In the rows, zero is written as 128.
A single turn carries every row of the set below to another of its rows. Some are shown first; where does it send the rows asked next?
zigu: [162 146 147 139 101 119 141 119 109 103 101 132 114 136 148 123 145 136
 128 141]
guni: [125 131 150 131 113 129 117 115 121 106  81 116 110 134 122 101 148 146
 136 165]
furof: [173 117 106 132 129 136 107 114 131 135 138 102 117 135 127  85 118 107
 150 124]
zod: [130 133 155 151 105 129 124 130 111 135  97 134 118 118 130  98 157 126
 119 150]
bakep: [117 125 148 140 117 132 111 133 107 133  98 131 114 120 138  92 162 130
 121 152]
ton: [146 107 121 115 121 113  89 130 136 104 118 112 102 158 159 112 130 109
 166 119]
lavol: [139 125 141 144 106 126 148 128 136  96  92 127 104 131 124 115 153 133
 125 144]
Sifon: [139 105 111 131 132 110  72 120 116 116 123 126 111 161 146 103 144 119
 165 123]
nadin: [162 142 109 120 136 136 116 100 161 140 124 109 127 150 116  98 111 129
 141 120]
fadok: [132 120 122 133 144 113  78 105 154 123  94 135 132 163 153 110 140 133
 152 115]
nored: [123 137 134 121 111 124 124 121 106 132 109 144 126 146 158 114 163 140
 108 147]
lifu: [140 125 140 118  97 119 127 108 112 103  98 121 122 157 151 117 153 144
 124 166]
matib: [129 132 138 120 139 119  87 123 171 125  94 121 117 150 148 111 125 124
 156 110]
Boduk: [132 142 132 125 131 107  67 112 132 142 122 124 125 169 127 106 130 138
 159 127]
bez: [130 140 131 130 103 124 138 125 104 127 112 149 118 142 142 118 161 135
 110 144]
Fofon: [141 141 164 152 102 124 135 133 131 131 101 127 119 123 130 106 151 128
 117 142]
zek: [173 106 102 130 126 135 118 108 152 133 132 106 131 147 144  93 124 106
 136 120]
biv: [151 133 143 133  93 120 137 109 110 103  95 129 123 148 147 121 149 138
 124 157]
zovi: [137 153 133 106 129 111  83 126 138 136 124 126 114 163 149 118 121 129
 156 111]
Toso: [159 130 100 131 156 144 113 101 141 135 107 127 126 140 126  98 122 126
 147 106]
Gefo: [128 109 135 120 114 113  85 142 153 138 134 109 113 157 147 100 134 103
 147 122]
muz: [164  98 105 136 130 138 116 108 148 141 128 110 138 151 139  92 129 105
 132 119]
mes: [127  97 125 133 117 108  77 119 155 132 125 112 129 173 136  99 144 118
 146 135]
bubo: [158 139 110 121 134 135 114  97 150 148 127 112 136 162 114 102 114 132
 138 121]
Mir: [129 130 145 140 104 128 135 118 127 104  84 124 108 133 115 108 150 138
 130 159]
des: [137 144 138 134  99 121 144 138 110 124 126 138 107 139 128 118 155 132
 115 139]
zozov: [174 112 106 131 130 136 106 108 120 132 133 102 121 147 122  89 118 112
 155 126]
boka: [163 140  97 125 151 140 115 105 147 137 119 127 123 137 133  99 120 124
 142 105]

zigu goes to des
nadin goes to zek
And these:
guni goes to lifu
Toso goes to zozov
zod goes to Mir
zovi goes to Gefo
Boduk goes to mes

A single turn carries every row of the set below to another of its rows. Some are shown first; where does it send the rows asked next?
zurim: [146 116 123 113 100 133  91 132 130  98 154 123 131 130 110 129 129 126
 143 125 162 148 118 149 115 145 131 138 127 132 127 149 141]
buf: [122 155 120 127 129 133 142 114 120 131 156 150 112 123  96 137 101 116
 140 114 143 107 133 126 133 173 126 124 123 130 124 135 135]
zivu: [119 113 124 150 132 151  54 142 126 134  95 130  94 120 133 129 123 134
 128 133 174 131 116 149 111 134 125 121 118 165 129 131 128]
Gikun: [140 127 134 117 145 152 102 124 125 150 125 116 110 147 136 140 111 148
 142 114 139  79 131  96 109 142 111 106 134 158 131 150 147]
Kevu: [120 114 139 137 123 118  94 149 121 112 139 137  89 142 139 137 116 149
 135 118 156  91 111 102 144 162 114 116 132 140 103 160 165]
suk: [134 125 106 113 139 133 101 124 133 138 145 125 120 138 132 137 113 131
 143 120 137  82 137  94 112 125 113 108 154 150 122 162 148]
sokot: [111 134 129 143 164 126 127 142 135 182 115 134 105 108 113 113 120 119
 126 132 143  89 139 120 130 155 126 128  99 160 112 139 127]
vatig: [124 127 135 138 114 121 124 136 137 120 119 143  96 115 104 123 144 123
 135 134 161 132  99 145 141 122 125 112  89 129 139 130  97]
nati: [121 117 134 136 111 115 124 140 132 132 114 134  92 125 101 122 141 118
 118 133 151 153  96 151 142 132 136 116  91 134 133 137 110]
mil: [126 120 110 126 116 109 108 157 111 161 116 107 143 108 126 137 141 131
 116 142 176 136  95 129 143 136 133 125 122 145 111 144 146]
Zago: [121 133 118 123 143 140 107 117 126 152 129 119 112 123 117 133 105 138
 145  98 135  93 142 110  85 149 135 113 140 170 123 149 152]
Far: [ 95 122 113 146 159 137 110 146 132 173 108 145  89 124 130 138 134 123
 115 126 143  93 141 114 142 144 110 124 119 151 104 136 132]
kudo: [126 122 108 120 145 143 109 117 118 136 121 126 109 131 120 137 110 143
 147 108 154  82 148  99  94 153 135 119 145 160 126 151 148]
litad: [129 117 152 141 118 139  89 165 118 131 121 133 114 115 146 132 119 162
 127 140 166 125 105 118 125 152 116 138 145 150  91 146 142]
bosik: [121 119 104 127 151 143 103 118 115 138 129 111 109 130 137 141 121 140
 137 112 132  80 141 104 112 134 131 109 146 168 142 145 143]
lufi: [129 130 138 112 108 146 102 131 127  97 142 129 107 128 106 118 133 127
 147 108 142 137 106 143 106 110 122 129 147 143 132 150 122]
dafe: [123 124 152 137 117 136 116 147 147 141 116 122 101  95 121 122 150 124
 128 136 161 139  98 158 148 148 135 124  86 133 117 143 127]
Bok: [ 91 118 125 120 135 124  97 154 134 161 126 107 115 120 122 119 110 148
 113 142 176 118 110 106 140 146 121 119 137 148  88 153 147]
Rulen: [106 129 118 152 164 122 128 129 143 172 123 137 109 107 122 126 127 118
 131 131 151  93 148 123 114 157 126 116  91 143 118 135 126]
gil: [112 106 124 144 129 131  73 141 130 136  97 127 102 122 126 126 147 128
 138 114 154 130 120 137  92 103 126 123 109 163 124 129 111]
fako: [121 107 120 152 137 154  68 147 115 129 101 120  90 112 138 120 153 129
 144 115 159 112 119 141 117 131 137 121 103 163 121 124 121]
Dasu: [138 125 131 114 126 138  84 135 128  91 153  99 129 127 111 134 127 124
 140 122 145 133 121 143 112 121 138 131 140 141 142 152 126]
Gofom: [141 108 127 133 136 134  57 153 126 121  93 120 110 107 129 133 134 144
 140 119 160 107 117 150 113 132 133 113 121 170 125 133 133]
fiza: [125 147 127 133 125 129 145 111 120 139 164 137 124 136 111 147 102 105
 135 115 141 110 131 122 133 160 132 126 112 123 112 142 142]
Zagu: [153 111 129 140 120 105 116 162 114 108 142 133 119 129 138 138 157 137
 130 126 157 105 106 134 144 148 118 134 124 144 129 160 162]
voro: [113 123 100 133 129  92 106 150 120 137 150 115 130 134 119 132 138 108
 118 123 165  97 108 122 161 142 118 125 110 141 113 149 166]
zalem: [109 125 126 137 148 144 122 139 132 188 125 128  96 106 125 124 132 109
 115 140 162 100 155 113 138 141 114 124 115 139 108 142 126]
Gopi: [115 113 124 141 129 139  62 145 123 129  87 130  98 106 134 115 145 119
 142 124 152 119 109 131 101 115 126 124 122 153 116 133 115]
Veziv: [145 117 125 120 128 139  88 127 140  90 148 116 111 136 123 127 137 128
 149 125 134 135 103 154 112 135 122 140 134 128 129 157 145]
mak: [139 125 125 136 107 118 116 130 147 135 124 114  92  91 103 125 135 118
 127 142 160 137  91 150 153 131 141 119  94 142 129 142 125]
Monu: [140 135 109 120 117 121 133 118 118 142 156 130 112 142  93 151 115 116
 129 113 134 107 133 111 149 157 116 143 115 134 116 124 140]
netu: [137 133 140 124 107 130 116 145 136 136 131 129  86 114  98 121 132 127
 126 142 161 145  96 142 135 147 142 123  80 130 123 147 108]
Tati: [120 144 117 127 106 126 144 119 138 154 157 138 112 142 103 142 107 124
 121 124 147 116 114 101 155 154 114 127 109 144 120 139 139]
misar: [109 131 118 147 149 144 127 137 133 177 131 144  80 114 130 112 136 124
 119 139 144  91 131 116 130 153 118 130  93 151 106 140 122]
Ruket: [140 122 135 125 108 140 104 128 138  81 150 117 118 133 113 122 129 130
 134 118 155 125 102 140 104 114 122 128 139 147 136 146 125]
zav: [126 154 116 115 116 124 125 115 120 142 166 136 116 137 102 151  95 114
 120 134 133 119 124 110 129 153 128 134 120 129 123 146 127]

vatig goes to buf
Tati goes to zurim
And these:
voro goes to Zagu
mak goes to Monu
fiza goes to Ruket
bosik goes to fako

